Each scene shows the same named points in several views, each turned, perhaps mirrored, and shifted as a whole.
A view may leave some points out. In some views, one point has been moved. Which views, in the order they come, and which point in each? Write none if no view has one.
Scene 1:
A:
  Daso [ 1.81  0.98 -4.99 -2.65  3.18 -2.29  2.61  1.14]
  Kopu [ 1.68  0.57 -5.45 -1.86  2.91 -1.26  1.82  1.27]
  pap [ 2.80  0.78 -5.60 -2.77  3.33 -2.65  3.85  0.89]
  vifev [ 1.49  0.87 -6.48 -2.64  3.80 -2.98  3.51  1.09]
  lilu [ 2.47  1.19 -5.51 -2.96  3.29 -2.61  3.10  1.10]
  zalug [ 2.14  0.92 -5.78 -2.37  3.05 -1.76  2.19  1.29]
  Fara [ 2.31  0.56 -4.72 -2.06  2.71 -1.30  2.24  1.11]
  dobi [ 1.51  0.34 -5.67 -2.04  3.39 -2.22  3.25  0.95]
B:
  Kopu [ 0.27 -0.34 -1.17 -0.86  0.42  3.29  1.55  1.47]
  dobi [ 1.31 -0.10  0.01 -1.16 -0.05  3.01  2.28  1.33]
  vifev [ 2.19  0.55  0.34 -0.75  0.12  2.37  2.10  0.97]
  Fara [-0.38 -0.66 -0.43 -0.89  0.12  3.33  1.63  1.08]
  lilu [ 0.82  0.15  0.69 -0.53  0.10  2.44  1.63  0.42]
  zalug [ 0.55 -0.09 -0.55 -0.47  0.43  2.96  1.42  0.96]
  Daso [ 0.77  0.36 -0.29 -0.72  0.40  2.40  1.55  1.05]
  pap [ 1.21 -0.20  1.13 -0.54 -0.16  2.86  2.05  0.26]
C:
  pap [ 0.37  1.44  1.80  0.38 -0.19  1.14 -0.65  0.58]
  Kopu [ 0.93  0.24  0.11  0.19 -0.91 -0.54 -0.36 -0.14]
  vifev [ 0.31  0.72  0.77 -0.03 -0.74  1.81 -0.42  1.23]
  lilu [ 0.63  1.62  1.21  0.13 -0.60  0.72 -0.89  0.81]
  dobi [ 0.31  0.43  0.92  0.11 -0.63  0.73  0.23  0.50]
  zalug [ 0.92  0.75  0.41  0.23 -0.77  0.06 -0.91  0.23]
  Daso [ 0.77  0.99  0.36 -0.13 -1.02  0.33 -0.72  0.79]
  Fara [ 0.86  0.93  0.86  0.32 -0.60 -0.87 -0.36 -0.27]
D:
  dobi [-0.75 -0.70  0.99  0.48 -0.85  0.21  1.52  0.94]
  pap [-0.10 -0.68  1.55 -0.23 -1.75  0.14  1.06  1.79]
  Kopu [-0.10 -0.49  0.70  0.08 -0.37  0.93  1.41 -0.46]
  zalug [ 0.15 -0.70  1.01 -0.44 -0.75  0.46  1.34  0.10]
  Fara [ 0.34 -0.50  0.82  0.22 -0.81  1.51  0.94  0.11]
  Daso [ 0.20 -1.23  0.91 -0.27 -0.51  0.02  1.34  0.51]
  lilu [ 0.35 -1.07  1.31 -0.45 -1.26  0.02  1.02  1.35]
  vifev [-0.74 -1.06  1.23 -0.19 -0.97 -0.94  1.75  1.40]
E:
  Daso [-1.19  0.63  0.67  2.79 -0.17  1.43 -0.35  0.24]
  zalug [-1.61  0.73  0.73  2.70 -0.18  1.11 -0.68  0.78]
  Fara [-1.78  0.58  0.37  3.64 -0.44  0.69 -1.30  1.04]
  lilu [-1.39  1.37  0.09  2.72 -0.98  1.67 -0.20  0.17]
  pap [-1.49  1.54 -0.40  2.34 -1.45  1.50 -0.66  0.05]
  Kopu [-1.62  0.16  0.86  3.03  0.21  0.67 -1.27  0.89]
  dobi [-1.08  0.42  0.02  2.35 -0.57  1.09 -1.30 -0.21]
  vifev [-0.87  0.84  0.13  1.53 -0.63  1.74 -0.40 -0.62]
F:
  zalug [ 1.70  0.25  0.73 -0.81 -0.92 -0.07  0.72  0.42]
  lilu [ 1.28  0.66  0.10 -0.58 -0.50 -1.17  0.57  0.17]
  vifev [ 2.14  0.70  0.19 -0.02  0.61 -0.73  0.11 -0.16]
  Daso [ 1.52  0.33  0.41 -0.28 -0.54 -0.17  0.66  0.57]
  Kopu [ 1.38 -0.09  1.05 -0.94 -1.58  0.09 -0.19  0.72]
  dobi [ 1.90  0.27  0.73 -0.46 -0.30 -0.41 -0.59  0.12]
  Fara [ 1.22 -0.01  1.00 -1.17 -1.75 -0.19  0.04  0.68]
G:
  Fara [-0.07  0.36 -1.43 -0.28  0.19  1.40  0.90 -0.34]
  vifev [-0.06  0.43  0.81 -0.30 -1.14  0.54  1.30  1.11]
  Daso [ 0.03 -0.21 -0.41 -0.33 -0.49  0.82  0.68  0.73]
  lilu [-0.50  0.18 -0.05 -0.82 -0.06  0.35  1.23  0.74]
  zalug [ 0.07  0.09 -0.55 -0.47 -0.29  0.90  0.41  0.05]
  pap [-0.72  0.88  0.23 -0.88 -0.07  0.34  1.75  0.51]
  dobi [ 0.02  0.76 -0.12  0.05 -0.84  1.25  1.46  0.42]
Moved in: A, F
  A moved: Daso
  F moved: Kopu
